The rows of X fall into a few groups, which share some directions, and each row is roughly a mix of its group's hidden directions.
X (103 x 10):
[[-19  29 -19 -12  44  -9 -19   2  -3 -10]
 [ 38  25  29  23   1   6  17  -4  -7  19]
 [ 40   4 -20  14  -7  25 -23  23  -4  15]
 [-36  -9 -13  23  28 -29 -18   4   6 -10]
 [-29  28   8   7 -37 -13  -4  22  19   7]
 [ 10 -19  18 -33 -11 -13   6 -13  41 -13]
 [-14 -12 -13  10  16 -28  -6 -29 -11  39]
 [ -7 -27 -11  29   1  -9  -9 -33  34  -7]
 [ -5 -45  -1 -23   3  36  12   8  -4  -5]
 [-39   0  30   1 -30  19  21   1  -4   7]
 [ 13  19  -2 -46  17  -9   5 -11  16 -27]
 [ 12   9 -41  14  33 -18 -18 -14  11   4]
 [-19   4  14 -49  20  -5  -6  26   0   2]
 [-12  33  -6 -20 -10 -35 -26   6 -12  16]
 [ 20  34  -6 -30 -18 -11   8  -5  -6  33]
 [-18 -22 -12 -27 -32  36   7   8  -4   1]
 [ 27  30 -10 -38  11   1  21  -6  -9  17]
 [-19 -10  37  10 -25  17  30  -8   0  20]
 [-11   1 -22  16 -45 -24   9   1  23   7]
 [-18 -20   3  19  33 -44   3   3   0   7]
 [-31  11  11  36  11   8  20 -25   6 -21]
 [  4  31  45  -4  -6 -13   9   1  27 -12]
 [-24 -40   1   3 -12  36  -3   3  -2 -21]
 [-10 -40 -23 -26   9 -14  -9   7   2 -30]
 [ 44  25 -13 -30 -16  10  -2  -3  -3  12]
 [-30  10   2  15  20 -44 -20  11   2  -7]
 [-23  36  11  -2   2  33   5   6  27  19]
 [ 23  10  13  18 -33 -10 -10  41   9  -6]
 [  9  27  25 -16   0 -21 -18 -20   9 -35]
 [-37   3  -6   0  11  30   1  39  11 -11]
 [ 37  23  -7 -24   4 -33  -1   2  -5  24]
 [ -4  48  17  28  -7   2 -25   6  -1   9]
 [ 42 -41   1   2   5  -8  -2 -13 -14 -17]
 [-15 -25  -8 -11  13  -7  47   5  11 -25]
 [ 12 -24 -26 -12 -27  11  27  -8  11  29]
 [ 37 -25   1  -9   8   4  43   4   7  11]
 [-34  14  31  20 -19  22 -25  -2   1  -3]
 [ -5  -3 -20  13 -22 -13   0  42  19 -28]
 [ 41 -23 -15  12 -16  -5   1  32   4 -17]
 [-21  13 -19   7  24  20 -23 -37 -10  12]
 [-37 -28   3 -21 -17   0  28  22   3   7]
 [-39 -28 -21 -21  -5  26 -15   5   4  -7]
 [ 29  15  -5 -37  10 -21   4 -17 -22 -19]
 [ 20  16 -15  46 -24 -10 -19 -13   2   4]
 [ 31 -19 -29  14  11 -28   1  13 -27   4]
 [-24   3 -38  12 -23 -22   6  12  24 -11]
 [ 14 -17   0  37  -8 -13  10  24 -30  23]
 [-25 -19   8  30  -5  -3 -32   2  24 -25]
 [ 12 -25 -14  -2 -17 -37 -11 -37   0   3]
 [-30  -1 -20 -23  21  31  27   2   6 -13]
 [  5 -16 -18  14   0  42 -26 -28  -6  -9]
 [ 17  -7 -24  18   6  -1  16  31 -16  37]
 [ 11 -16  19  24   9  15 -38 -18 -16 -22]
 [ -4 -19   6 -26 -30  35   6  23  -2 -20]
 [ 14  19 -50 -22   0   4   9   9  21   6]
 [ -9  -6  16  25   8  -6 -21 -45 -16 -18]
 [ 21   7  36  10  -8 -34  13  -4 -22 -19]
 [ 21  12  22  16  24  24  -7 -30 -24  12]
 [-30  39   1   2 -24  18 -20   7   5 -19]
 [-17  -7   9  41 -22  14 -28  -3  -1  24]
 [ -5  25 -18 -39  11  20 -11  23 -23  -1]
 [ 46 -23 -20  10  -9  -9 -27  -6  -9  -2]
 [-10 -10 -35 -39  16  26  17  -1   1   4]
 [ 10  33  38  10  26  -3 -21   6 -15  -9]
 [ -4   9 -37  -4  -2  29 -22  11  16 -31]
 [  2 -11   9  43 -11 -11  -2  17 -40   8]
 [ 41 -19 -11  -1   1  41   0  -9   2 -16]
 [ 25  25  -3 -28  13 -20  21  14   6  29]
 [-39  10 -22  11  13  30 -24  13   0 -14]
 [ 20 -28 -23 -21  -9   9  34  -6   6  26]
 [ 19 -10  20   0 -29  -9  -6  -5 -42  24]
 [ 34  13   5  22  35  25  -5   3 -19  -9]
 [ 18   6 -41  -8  -1   6  23  -8  10  37]
 [-41  21  11  12 -21 -13   4 -30   9  14]
 [-24  19  31 -12   1 -31 -29   9  -2 -17]
 [  2  27  44 -15  -5  -9  18  -8 -17 -23]
 [ -2 -27  30  12 -33  -3  -4  -7 -33  11]
 [  4 -29 -14  16  -5   7  33   5 -26  31]
 [-13 -32  39  -7  -4 -17  11  27 -10 -12]
 [-27  30   2 -31  -5 -26   7   3  14  26]
 [-42  14 -20 -19  20  21  -3 -17   3  18]
 [ -8 -31  -3   9 -12  51 -10  11  -6  -9]
 [-14  17   7  36   3  10  18  30 -31   8]
 [-15 -32  -5 -22  -7 -13  30   1  -6  35]
 [-29   0  25   3 -28  29 -27   4   2  16]
 [-39 -13  39   3 -18  -4  20   8  -7   6]
 [ 22  -7  26 -13  41  18  -4 -11 -24  -4]
 [ 15  -5  14   4   4 -16  56 -11  11   6]
 [-20 -35  -7 -30 -21 -17 -12 -23   2  10]
 [ -2  51  -6  -7  -1 -32   6  10  10  14]
 [  7   7 -18 -14  12 -41   1  -9  -7  40]
 [ -5  27  32 -12 -19   3 -41  -7  -3  -9]
 [  0 -21  17   7 -32  -1 -44 -12  10  14]
 [ 16  10  -9 -28  14   5   3  51   6   2]
 [ -4 -33  -4 -13 -16  17 -26 -24 -27  18]
 [ -5 -35 -39  -1   2  17  -6  17   6  28]
 [ 14  36  25  21   6 -12 -33 -10 -10 -14]
 [-11 -38  34  -2  -2  -1  24  25  -2 -15]
 [ -8  15  -6  -6   9  -5 -46  20   0 -34]
 [-34   3  14  -1   8  22  25  34  15 -16]
 [ 32  12  -1  -3 -13  43  22   3  15 -16]
 [  7 -29  14  20  34 -29  23   9   8  -6]
 [ 25 -31 -35 -21   4  -7   3 -11  17  22]]

Here is one row of each group, with its name. Which group are the others in?
[  5  20  10 -18  12  -4  23 -26  43 -11]  <118>
[-10  44 -11   5  11 -40  -5   3   9  13]  <68>
[ -4  19  17  35  21  27  -4  13  -9 -28]  <49>

[-10 -28   7 -26 -12  -6 -34  13   9 -31]  <118>
[-37 -23  13  31   4  22  -9  -7   1 -24]  <68>
[  7  35  18 -17 -28  15   3  27   6 -23]  <68>
[-6  0 -8 -1  9 -4 46 29 30 -9]  <68>
[-21 -14 -31 -10  10 -13  -8 -46  -1   5]  <49>
[ 20  26  -7  -3  12 -19 -10   0 -46 -17]  <118>
[ 27 -18 -34 -14  40   5   1   1  -8  -9]  <49>
[ 15  -3   9 -25   6 -49  -1  17 -13  18]  <68>
[ 43   8 -38  12  14 -12   8  16   5  -3]  <49>
